A single turn carries every row of the set below to another of its rows. Some are shown first; where does it send the rows asked next?
Z291: [ -1   5   9   0  19 -30   6   0  -1  15  -2 -16  14 -21  -1  -8  -2   6
  -7 -14  -2  -2   1  -7 -10  -2   1  -8   7 -14  19  -5]
Z874: [ -8   6   9   8  -4  11 -11  16   8 -21  18  -9   9   3 -13 -27 -14   9
  -9  12 -13   3  -1  -3  21 -31 -10  -7 -16  17  -3  17]
Z668: [  4  -3   1   4  19 -14   9   4   6  11 -14 -11  26 -13   9 -13   8   9
  -5  -9   9 -13  -9  -5 -10 -11   3 -14  16  -4  22  -7]
Z392: [  2  -2  -5  -6 -16  14  -1   8  13 -21  17  -8   2  30   5   3   2  -8
   1   0 -25   5 -22  23  10 -29   4   4   7 -10 -23  15]
Z543: [-18 -11   4  -6   1  21 -15  -3  -8 -25   9  16   6   9  -7  -4 -18 -10
   0   9 -40  10   8   6  -6   3 -11   7   0  -2 -14  -3]
Z726: [  0  -9   0   5  15  -9   6  -6  -4  19 -15  -7  24 -11  13 -13   5  13
   0  -9   2 -14  -5  -5 -14  -5   4 -12  23  -3  20 -14]
Z861: [  4  -7   6   6  16 -16   2  -1   2  15 -10  -9  26 -11   8 -19   3  17
   0 -10   7 -14  -4 -10  -8  -9   0 -16  18   0  19 -11]
Z703: [-18 -19  -3  -3  -6  30 -11   2  -5 -18  17   0   5  23   3 -10  -7  -6
   3  12 -41   9  -8  13   7 -11  -5  14  11  -5 -15  -5]
Z887: [ -2   2  -5  13 -33  25  -8 -13  -6   3   9   3   2  21   5 -15  -6  23
   0   0 -15 -17  -2   8   5 -21  -4 -12   6  15 -28   3]
Z591: [ 11  10   3   5   5 -25   8  -6   5  18  -7 -11  14 -13   6  -6   9  10
  -8 -18   6 -15  -4  -1 -16  -4   0 -14  11 -16   6  -7]
Z157: [ -8  -5   9 -15 -11  -6 -12 -11  -6 -11  16   5  -6  18  -5  14 -26   1
  11 -11 -32  16   4  13   5 -10   7  -3   2  -3 -23  18]
Z976: [-12 -15   7 -11  -9   5 -11   1  -1 -11  26 -11  -3  27   0  -1 -18   1
  11  -2 -37  19  -9  13  19 -22   6   6   8  -4 -16  14]
Z935: [  2  10  -4 -11 -10   9   2   5  12 -30   6   9   4  16  -3  17  -3 -18
  -6  -3 -21   6 -11  22  -5 -17   2  -1  -3 -12 -22  19]
Z330: [  6   4  15  -6  -3  -1 -18   9  21 -37  17   7  11  13 -14 -13 -14  -3
  -3  -2 -16   3   2   3   9 -16 -16  -9 -13   3 -22  16]
Z694: [  4   7   5   7  17 -16   4   2   5   8  -7  -8  21 -21   1 -18   8   4
 -13  -7   1 -13   0  -8 -16   1 -10  -8   6 -14  15 -15]
Z667: [  6  -3   3   1 -21  17 -18 -13   6 -21   9  20   8  24  -1  -9  -8   7
   2  -4 -22 -13   5  10  -6  -3 -16  -8   3   3 -37  -2]
Z389: [-15   1   6  -2 -17  -1  -7  -5 -13   7  19 -12  -7  12  -4  -1 -26  18
   6  -4 -24  12   1   6  20 -29  12  -7  -1  13 -10  23]
Z600: [  4  -4   2   1  14 -21   8  -1   1  19 -12 -13  21 -10  11  -7   3  12
   0 -14   7 -10  -9  -3  -9 -12  10 -15  20  -5  20  -3]
Z642: [  1  -7   8  -1  -5  14 -14  15  19 -33  24  -7  11  24  -5 -22  -4  -3
  -1   7 -22   5 -12   8  19 -25 -13   2  -3   0 -18   8]
Z363: [  3   1   9   6   9 -25  -1 -11  -3  22  -3 -10  15 -15   4 -16  -1  18
  -3 -16  -2 -12   6 -10 -13   4  -5 -12  12 -10   9 -15]
Z112: [ -4  -9   3   1  21 -16   6   0  -4  17 -12 -11  22 -14   9  -9   0  10
   1  -9   0  -5  -4  -6 -10  -8   8 -10  19  -4  26  -8]
Z97: [ -5  16 -17   5 -20  26  12   7   1 -12   1  -3   2  12   4   6   5  -4
 -13   7 -13  -4 -18  22   0 -32   8  -2  -1  -1 -13  17]
Z424: [  1 -15   4   3 -21  21 -19  -5   7 -15  22   0   6  34   4 -20  -5  11
   7   1 -28  -6  -7  10  11 -16 -12   0  10   3 -31  -3]
Z939: [-28  -3  -8   7  -2  37  -1   7 -16 -12   5   1   6   0  -4 -12 -10  -4
 -10  21 -33   7  -1   6   2 -14  -3   9  -2   7   2   1]
Z972: [ -2   4  -1   4  12 -14  10  -7  -6  19 -11  -8  14 -17   7  -4   6   4
  -9 -11  -5 -10  -1  -1 -22   5   0  -5  14 -18  13 -16]

Z330 goes to Z157
Z887 goes to Z97
Z591 goes to Z972
Now these:
Z703 goes to Z642
Z600 goes to Z726

